One turn moves each row of this set onto another row. After a few examples, where does it send each row asked below?
somit: [ -8  -2  -6   0  -4  14  12   4  13  -7   7   4 -16 -12  20 -11  18  11
  10  10  23  -4 -12  -1   4  15   2]
ruvar: [ -5  16  19   8  15   0   0   4  -6   3 -15   4  19   6  -8  -7   4  -2
   0 -10 -14  -2  -8  -6  30  -4   3]
bil: [-14   6 -12  -7  -4 -20 -21  15  -5  -4  -4  12  12   5   4  -7  -2  -2
  -5   4 -34   8  18  -2   1  -5   6]
gapap: [  7  25  -3   1   5   3   5  11  11  -7   4   4  11 -15  26  -1   4  18
  10 -17   1   5 -11   1  17  -1  15]
zife: [ -7   4   1   1  -3   8  25  -2  -3   7  -1   0 -16   9  -2 -15   8   0
   0 -27 -29  -4 -23  -1  13 -13   3]
bavok: [ 13  10  -6 -13   5   0   9  15   2   4 -15   7   5   5 -11 -22   7   0
   2  30  21  13 -18   6  -6   7   0]
Taze: [  1   7  10   0  11   4   4   7  -8  -1   2  10 -21   2 -12 -30   0  -1
  -2  23 -21  17   6   4   0 -25   0]
les: [ 13  -2 -12 -26  -2 -16  -1 -15  -1  10   3  -2  -5   3 -19  15  -5  -5
   6  21   3  -6  11  -6 -13  -9  10]
zal: [ -3  -9 -17   4  -9  -6  -6   1   4   8  16   9 -16   2 -20   0  -1   6
  -5 -11  -5   1   1  -9 -34  -5  23]
kad: [ -7  -9 -18  -1   5   5  33   1  -4  -3  -8 -14 -13  21  -3 -16   2 -11
   8 -18 -12   3  -2   8 -16   3 -10]
non: [ -3  -8 -17  -3   7  -9   7   3  22   0   5   4  11  -3  15 -10 -28  -3
  -4  -2   8  -3  26 -14  -8  -1  -7]
gasup: [ 27  -2  -2 -11  -2   0   0  14  -3   6   1   0 -17   2  10  -6   4  -2
  -2  14   0   1 -41   3   6  11   1]
ril: [-12 -16 -13  -3  -5  10   0  12   9  24 -11  26   2  -6  11   6  -4 -17
  -3  13   8 -11   9  -3   0   5  12]
Pupe: [ 11   2  -4 -21   9  -4  -7  -7  -7 -21  13  18  -7  -3  -6  14  -1   2
 -13  -4  22 -17 -11  -3  -8  -6   8]
pusus: [ -8   1  -3  -1   6 -17  24  -5   2  -6  -7  25  -1   5 -16 -26  -5  -4
  -4  13 -25  -4  19   1 -11   3  18]
gurik: [ 17   4  -8  -2   5 -18   7   0  -4  -6  -4  -2 -34   9   7   6  -4  -6
  -5 -17 -13  18 -24   3 -13 -16   4]
pimi: [ -9  -8   8   0  20  -9  18  18   9  10  -8  -6  -7   6  24  -1  -3   1
   8 -17   2 -15  24   5   4   5   6]
kibek: [  7  21 -11  -4   7 -10  13 -10  -5 -10  -6   8  32   3  11   8   9   4
   1 -19  10   7   5   2  -1 -18   2]

les moves to non
kibek moves to kad
somit moves to ruvar
Now find these:
zal moves to ril
Taze moves to Pupe
gasup moves to gapap

One turn moves each row of this set onto another row. After a few examples, where does it send each row asked below?
Lar: [ -2  27  -2 -13  -9  -7   8 -10   8  10  -7  37   6   1   5   2 -20  21
  13 -34  -2  -7  29   9 -19  14  -2  24  17]
peza: [-11  19 -10   6   0  -6  -5   1  10  24 -14  14   4 -31 -14 -23  -1  -1
   8 -29 -12  -5  13   7   9   1 -17  24   3]
mukez: [  3  12   1  -7   2  -8  23  -6  12  23 -14  40   8  -9  10  -2 -19  -5
  15 -29 -10   1  27  14 -11  12  -2  30  11]
tusez: [ -4  -1 -16   4  17 -15   3   3   4   8  -3 -14  13  -5  29  -6 -15  19
  -3 -24  -1   5  14   9  17   8 -10  26 -12]
vizu: [-11  -6  -5   4  -1  20 -38   8  15  22  -9  -8   9 -31  -2 -12 -21  -9
  -2 -15 -10   3  27   2   3  14  13  29  -4]
vik: [  5   9  -6  22   2 -14 -22  -4 -13   2   0   2   2   5   7  27 -22  -6
   4 -23  -2  -5  26  10   9  16  35   8  19]
Nos: [  9  -3  -4  24   5 -14 -14  -4 -10  11  -6   5   1  -1  13  23 -19 -19
   5 -21  -6   0  27  14   9  16  37  11  13]
nuku: [-15   6  -6   3  -1  20 -46  10  12  13  -3 -11  12 -25  -9  -8 -25   1
  -3 -16  -6  -1  25  -1   5  13  10  26   2]
Pomil: [ 13  14  -8   4  -5  23  -9   4   4  11  -6  17  16   3   9   4 -11  -9
  10 -15  -1   2  29  15   4   4  51  44 -14]
sotu: [ -3  33   1  -6  10  -7  14   2   6   9  -6  32  16  -2  -3   7 -28   1
  14 -27  -5  -4  21   9   1  10 -12  28  23]
Tizuk: [ -9  -1   1   8  -8  -9  21  -5   5  15  -8  20  27   7  -5 -21 -11  10
  -2 -14  -8  -2  28  10  -3  20 -14  41   9]
Kizun: [-13  -2  -7   0 -11  20 -46   3  15  17  -6  -7   6 -26  -2 -12 -19   6
  -3 -19  -6  -1  30   1  -6  16  16  25  -4]
gor: [  3   6 -11  10   4 -15  20  16   0  20   0  11  18  11  12  24 -16 -18
   4 -36  -2  -8  22  16   7   9  28  35  -8]
tobep: [-17  15 -12   1   3 -13 -52   1   7  14   1 -12  11  -9   1  -1 -22  -4
   2 -21  -5  -4  16   2   9   7  39  28   8]
boz: [-10   3   0   5 -15  -8  15  -8   4  11  -5  20  25  10  -5 -20 -10  22
  -2 -16  -5  -5  30   9  -9  22 -12  38  10]
popur: [-11   8   0   7  -7  -9  16  -2   2   8  -4  17  29  11 -10 -17 -14  16
  -2 -14  -5  -5  26   8   0  20 -17  39  14]
dova: [-12   1 -11   4   7 -13 -41   1  10  25  -5  -8  10 -17   7  -6 -19 -21
   3 -18 -10   2  16   6  11   6  41  32   2]
pape: [-15  29 -11   2  -7  -5 -15  -2   8  16  -8  13   4 -24 -17 -21  -1  16
   7 -33  -7 -10  15   4   3   2 -17  21   7]
vip: [ -7  14 -19  -6 -12  -4 -34  -4   3  -4   5  17  11  19  14 -28 -16   5
   1 -32   5 -14  28  -2  -3   9  34  21  -5]
dif: [ -8  21 -15   3  13  -5 -26  13   0  -4   5  10  23  14   3 -23 -26 -22
   2 -22   1  -9  17  -3  24   4  21  26   3]
Dof: [  2   6 -14   2 -14 -14  10   4   1  17   2  15  10  17  18  22 -11   6
   2 -43   3 -13  30  15 -12  12  36  30 -12]
Lonu: [  0  -7 -16   2   1  -5 -14   1   8  13  -6  21  12   5  21 -34 -13 -30
   3 -26  -5  -3  25   5   6   7  33  28 -14]
kufeb: [ 10  26  -7   5   2  23 -12  11   1   5  -1  12  22   6   1  10 -17  -8
   9 -13   2   0  24  12  13   3  45  44  -7]
devum: [ -3  25 -13   5  -1 -15   5  15  -5   6   9   7  20  22   5  30 -20   5
   1 -39   6 -16  22  10   4   9  26  30   0]
folol: [-13   2 -13  -1  -6 -12 -49  -7  11  22  -4  -6   4 -12  11  -7 -15  -3
   2 -24  -7  -2  22   5  -3   9  46  28  -1]
pidu: [-11  15 -15  -7 -15  -2   5  -1  -1   6   6  11   2 -14 -29  13 -15  19
   0 -12   7 -10  32  -2  -3   8  -6  18  14]
Vovas: [ -4  -8 -15  -7 -22  -2  16  -9   5  21  -4  19  -6 -22 -16   4  -6   8
   1 -14   1  -4  37   5 -14  10   3  20   1]
Tak: [  9  25  -9   1  -9  24 -18   3   1   3   0  14  17  10   5   8 -13   6
   9 -17   4  -3  29  11   2   5  50  41  -9]
Viki: [  8  -2  -6  19  -7 -14 -21 -11  -9   8  -4   7  -4   3  15  22 -16  -4
   4 -26  -3  -4  31  13  -2  18  42   7  11]
Kunug: [-10  16 -11   1 -12  -5  -9  -7  12  24 -14  18  -2 -29  -9 -26   5  12
   8 -34 -10  -7  19   7  -5   3 -11  22  -1]
Nomo: [ -3  -7 -17   1   9 -15   2  -3   6  10  -5 -10   8  -4  35 -10 -11  26
  -4 -27   0   5  19  10   7  10  -5  25 -16]
Nir: [ -6   3 -17   0  10 -15  -4   0   3   3   0 -14  12   0  29  -5 -15  32
  -4 -27   3   2  17   7  11   9  -8  23 -10]
miv: [ -6   1 -12   0  -2  -3  21   5   1  18  -2  13   5 -24 -26  10 -15 -10
   2  -6  -1  -2  28   3   7   5  -8  24   9]

peza moves to Kunug
Tizuk moves to boz
Nir moves to tusez
Now find these:
pidu moves to miv
dova moves to folol
vip moves to dif
Lar moves to sotu
Dof moves to devum
vik moves to Nos
nuku moves to vizu
kufeb moves to Pomil

One turn moves each row of this set onto another row. After a few examples, where does it send each row asked below?
kobuf: [  8 -23 -22  -6  10   6  17   1 -28  -6   9   5 -17 -12 -21   2  27   7
  22   6]
sagu: [ 41   2  -3 -20  16  32 -12  -3 -14  31   7   3   9  -2 -28  -1  10  21
  10   0]
Besar: [ 39   3  -3 -25   8  35  -7  -7 -19  23  11   6   2 -18 -34  -9  10  23
  10  -6]
Kugo: [ 44  -6  11   5  19  17  -9  -7   6  13  -4  15 -10  20 -14 -21  26  14
  14  -2]
vesab: [ 10  11 -11  -5   5  29  -5 -24 -32  20  10   2  11 -11   7   5  25  23
  13 -17]
guk: [ 32  -1 -19 -19   3  32  10  -4 -25  16  17 -15  -9 -17 -37  -4  13  19
   3  -4]
Mulun: [ 21   1   4  16   6  12  -3  -8   0   8  -5   6 -17  26   6 -24  33  19
   3   5]
Bagus: [  7   7 -17   0   5  23  -2 -13 -26  26   8 -12   7   8   9   9  24  24
   6  -2]
zop: [ 18  -1   9  14   7  16  -4 -29  -8   7 -13  20  -9   8   5 -19  39  30
  19  -8]
Gulo: [ 10  -5  -3  12 -10  16  13 -20 -10  -1  -5   2 -29   6  -7 -30  37  34
   5   7]
Doni: [ 26   5  13  12  10  18 -10 -21  -5   4  -5  23 -10   8   6 -25  35  17
  13 -12]
nide: [ 38   2 -10 -20  12  34   0 -14 -26  18  13  -1   3 -22 -31   1  15  16
  13 -18]
Mafef: [ 12 -20 -16  -8  14   8  12  -7 -30  -7   8  16 -11 -20 -19   3  29   5
  28  -6]
Zuk: [ 22   5   8   6  -5  22   2 -22  -9  -7   2  19 -24  -8  -4 -39  34  21
   7 -12]
Til: [ 46 -10   9   7  22  14  -2 -10   3  14 -14   9 -11  16 -28 -13  30  20
  15   0]
mebu: [  7  19  -3  -5  -1  28 -12 -18 -29  19   3   6   8 -12   8  -5  26  28
   2  -9]
mubom: [ 39 -12   1   5  10  15  10  -3   1   9  -9  -4 -25  14 -36 -21  28  24
   5  10]
mezev: [ 35   0 -10 -25   2  34   0   1 -18  22  13  -5  -6 -12 -38 -12   9  25
   2   5]
zami: [ 38  -8   1   4   7  17   4   2   5   8   2   0 -25  21 -22 -29  24  17
   3  11]
zelup: [ 15  -1   5   8  -6  21   6 -31 -13  -4  -6  18 -21  -8  -5 -31  38  32
  15  -9]
Bonu: [ 33  -3 -19 -13  13  26   4   3 -19  27  12 -20  -1   4 -29   7  13  17
   3   4]
Tonu: [ 11 -15 -13  -2  19   5   6  -7 -30  -6   3  16  -6 -17 -13   9  32   3
  26  -9]
rig: [ 45  -3  13  -1  11  25  -5 -17  -1   1   1  24 -16  -4 -21 -32  26  15
  17 -14]
panap: [  6 -19 -21   0  14   2  14   4 -27  -4   5   1 -15  -5 -16   8  30   5
  16   7]
vuk: [ 14 -20 -14  -3  22   5   5  -5 -25   0   4  16  -3  -8 -12  11  29   4
  31  -3]
Sos: [  7 -17 -18  -4  10   6  15  -3 -32 -10   6   9 -16 -20 -19   2  31   5
  19  -2]
pom: [  0  16 -13  -5 -10  25  -1  -8 -28  18   7 -10  -4  -3   2 -10  24  31
  -9   7]
remun: [ 10 -23 -20  -1  19   2  10   3 -24   2   5   6  -9   1 -14  11  28   5
  24   7]
bisef: [  2   6 -24  -5  -8  26   9 -11 -30  17  15 -18  -7  -3  -1  -2  23  27
  -2   2]
risu: [ 39   0 -10 -13  21  28  -6  -7 -20  29   8  -6  11  -2 -23  11  15  15
  13 -10]
mido: [ 10 -17 -15   2  22   1   6   0 -26   0   1   9  -5  -3 -10  14  32   3
  23   1]
Viza: [ 17   1  -1  10  -8  17   8  -9  -5  -3   3   2 -31   9  -6 -37  32  23
  -3   6]
tokuz: [ 13  -5   1  18   3  12   4 -18  -5  10 -12   4 -17  23   3 -19  37  32
   9   8]
Pido: [  5   9 -17  -9  -9  31   6 -22 -35  11  16  -5  -4 -22  -2  -7  24  26
   6 -14]
nes: [ 47  -7  13   1  16  21   0 -19  -4   5 -11  19 -14  -6 -33 -21  30  21
  18 -12]
Fara: [  4  17  -8  -2   0  24 -11 -10 -25  25   2  -4   6   3  10  -1  25  28
  -3   2]
Bek: [ 38  -6   4  -3  -1  24   8  -8  -2  -3   6  10 -31  -3 -29 -40  24  18
   5  -2]
Lesu: [ 41 -10   4  -2   4  21  12 -14  -5   0  -6   7 -28  -8 -41 -30  28  24
   9  -3]
von: [ 36  -1 -10 -20   9  30  -5   5 -13  30   9  -8   0   4 -32  -4   9  24
   2  10]
fod: [  3  18  -8  -9 -11  30  -3 -16 -32  13   8   0  -3 -18   0 -14  25  31
  -4  -5]

zelup moves to Lesu
vesab moves to nide
Now find these:
Besar moves to fod
Viza moves to zami
kobuf moves to panap

One turn moves each row of this set onto another row. After a few examples, where does it send each row asked below?
nada: [ -3   8 -17 -17  11   8  12   6   6   1  -1  15   5  -4  35   9   3   7
  -7 -22   0   3  31  -2  -5]
vure: [ 11  15  15 -19   8   3   2  23 -11   4  -9   7   1 -10 -14   9 -24  -1
  -6 -10  11   6   8  -2 -12]
bivaz: [ -3   5  -3 -19  -5  28  -8   2   4 -10   7   7  18 -26  12  16 -18  -4
   4 -10  -2 -10  22 -10  -2]
Dap: [  8  -8  17   7  -8   8   2  11  26   1  -8  10  16  -4  -6  24 -12   2
  -1  11   2  17  -3   3   1]
lidit: [  3  15   5  -6   6  25   8  -7  14  27 -13   5  14   8   8   4   2   7
 -15 -18  -9   6  13 -11 -20]
fivu: [-12  -7   0  -5   4 -10   7 -22  10  -6  -7  13   9   7  -5   4  17  14
   2 -19 -16  15  32 -11  11]
Bel: [ 12  -5 -17   3  -6   6  12  -2   8  30 -11   7  14   3 -10  21   6   8
  -5  -4  13  10  -9   8   6]
Sogi: [ 15   8  -2  -5 -15 -15  22   4   5 -11  -6  13 -12  -6  15  -6  -4  -1
 -22  -8   9   8  -3  -6   4]
lise: [-12   6   9   7  -6  -5 -22   3 -12   8  -9  -2  -4 -10  -3  30  24   2
   8  -6   3  31  11  -2  -8]
Ranid: [ -1   9  -2 -28   7   7   0   4  -8   6   7  11  10   7  -4 -12 -10  -9
  10  10 -15  -9  -1  -1 -10]
Zipo: [ -1 -15 -37  16  -6   3   7 -11  -5  -2   1  -2   0   3 -17  15   0  -2
  -4  -8  -7   0 -13  -1  -3]
tila: [ 21  -5   2   0 -18  21   6  16  -4 -10   8  -6  28 -10   2  11  -9   9
  16  -4   8   6  16 -23   0]
rogag: [-10   2  21  -2   8  10  -1  13   0 -11   9  -6  13 -24  -4   5  -1 -10
   7  -8 -25  -1  11  -7 -27]
fepo: [  2 -11  12 -23   1   3  -7 -22  26  -7   3   4  16  -7 -15  27   9  -1
  -2 -16  -3   4  21  -5  -7]
bet: [ -1  15 -12  -5  11   3   4  -3  -8 -10  15  -1   3  -9  26  16   4   0
  19 -11   2 -13   9 -24  14]
Vuvup: [ -4  -5 -12   0   5  -8  -7   3  -6  -6  16   7  11   7 -20   1  -1  -9
 -13 -30  14  19 -22   1  -2]
tuz: [ 13  -7 -19  -9 -10   5  13  24  -7 -10   8   4  19  -2  12  12  -7   8
  -6  -4  -4  21  29  -2 -18]
fala: [ -9 -21 -13   4   0  12 -16  -1  -4  23 -16 -10   9   0 -11  11 -14  11
   1 -18   6   7  -9  -9 -12]
lener: [ -3  -6   0   1  -3   2  -9   3   2   2   7   9  18   3 -17  -8  -3  -1
  -9 -34  21  21 -21  -6   7]
pakuf: [  7  -4   6  -1  -5   2   6 -15   5  -6   3   5   7  -7   3  -8  44  -1
  -5 -27   0  11  28  -4  -2]
Lam: [  8   6  -7 -20   2  16   9  -8 -12  -2  -3  10   9  14   3 -19  16   0
  19 -11   2 -16   1  -4  -8]
pebit: [ 16  -8 -12  -1   2  -6   8  15  -2 -10  15 -15   5   8  24  11   0  10
   8 -10   8  12   7 -31 -12]
Kinub: [  0 -22 -14  19 -16  -1   8  -3   2 -24 -15  10   4   7  12  10  15   7
  -3  -9   0  16   5  12 -10]
salid: [  4  -9   0  15   1   6 -22  36  -4  -2   4   4  15  -6 -17  -1   0  -1
  -4 -22  -2   1  23  -5   2]
Nanab: [  8  19  -6  -6  -4   1   3 -12 -15  -5  -1   9   1  12  -1  15  -7  10
  -3 -27  26  -5  34  -4   4]
bunak: [ -1   7  -6  -8  -4  23 -16 -19 -14  -1   5 -12  13  -8   0  18   0 -10
  -4  -8 -16 -12  -4  -9 -29]
muti: [-14  -3   3  23 -17   9  -8  -6   7 -10 -14   7 -10  -8 -10   9  18   3
   0 -19  -9  27  19 -11  -4]
tage: [-12  -5   5 -16   1 -20 -18 -23 -10  -4   6  -3  15  -7  -1  25  15   5
  14  -1  -9   8  10 -10   8]
mup: [ 12   9  13  17  12  10  -9 -13 -14  11  -5   2  19 -10   9  16  -8  -3
 -11 -21   2   0  -8  21 -11]
sapo: [ 10  -8  -3   8  -5 -19 -16  33   6  10   8   6  11  -5  13   5  13  -2
 -20  -9   7  10  10   1   7]
sofo: [  2  23 -14   9  -9   4  14 -20 -15   9   1   3  11   4  16   5  20   1
  -3   4 -18   1  -2 -10   6]
sorop: [ -1  -1 -10  -1  -7  -1  -3   5 -11   0   8  17  22   3 -19  -2   6  -3
 -10 -26  17  24 -15  11   9]
vob: [ 15  11   5  27  15   6   9 -15   4   4   0   8   9  -1   7   9  -9  -5
 -19 -22  -8   1  -6  17  -5]
Dor: [ -8   8  11  -2  16  -7 -11  -1 -21  -2  17  -5   7  -9 -16   2  23  -7
  13  -9 -18   9  22 -11   0]
Sez: [  9   4  -3  -2 -10   3  -1  -1 -34 -26 -10  -3  -5 -11  -1  -2   1   0
   9 -24  16  -8  -1 -11  -8]
mokel: [ -4 -11   7  13  16   0 -13  11 -14  -9  -8  -9   5  11  -5  25   2   8
  25  -8   6  10  -5  -6 -13]
vufu: [ 21 -12  -7  19  -7  -1 -13  18   2 -16  14  -3   7  -5  -3   8  26  -8
  -3 -23  13 -10   5  -8   5]
vov: [  4   6  11   9  -8   5  -6  -3  24  -4   4   1 -10 -10 -15  36  20 -11
  -6  -7   2  20   5  -7  -9]
buna: [  6  -4  -3 -29  -8   6   2  -8  12   4   0   9   5   7  19 -20   2  -5
  -4  -2   0 -10  -7  -5 -15]
riro: [  1  -4  25 -17  -5  -4 -16  -4  20   8  16  -2  11 -22   1   2  10 -12
 -14  -5  -7  14  16 -10  -7]
vok: [  3   8  -2 -12 -22  -3 -11 -18   1  -8   3   3   0  -2  11  12 -21   3
 -17 -20  23  -5  21  -9  -1]
mizi: [ -1   0  23  -5  -1  -1  14   9  16   8  -7   4  12 -16  29  -5  19   5
  -7 -13  -7  12  12  -5 -17]
git: [ -1  23  -4  -6  -4 -12  -4  -7 -11  -5  13   4  -3   5  -3  19 -27   0
  -7  -6  10  -3  22  -9  11]
Muz: [  2   5   5  32   8   4  -6 -20 -15   1  -6   1  11  -7  14   0 -11   1
  -8 -23  -8   0 -11   9  -1]
nubo: [  5   9   8   8   1   0  19   0 -13 -16   7  -2  12 -16  12   6  38  -4
  18  -8 -10  -4   4  -4  -8]

vufu moves to sapo
Muz moves to vob
Now find these:
mizi moves to rogag
Vuvup moves to sorop
Bel moves to fala
bunak moves to sofo
tuz moves to tila
bivaz moves to bet
Lam moves to buna
Dap moves to mokel
lise moves to muti
pakuf moves to riro
fepo moves to tage
Nanab moves to vok
vure moves to Sez

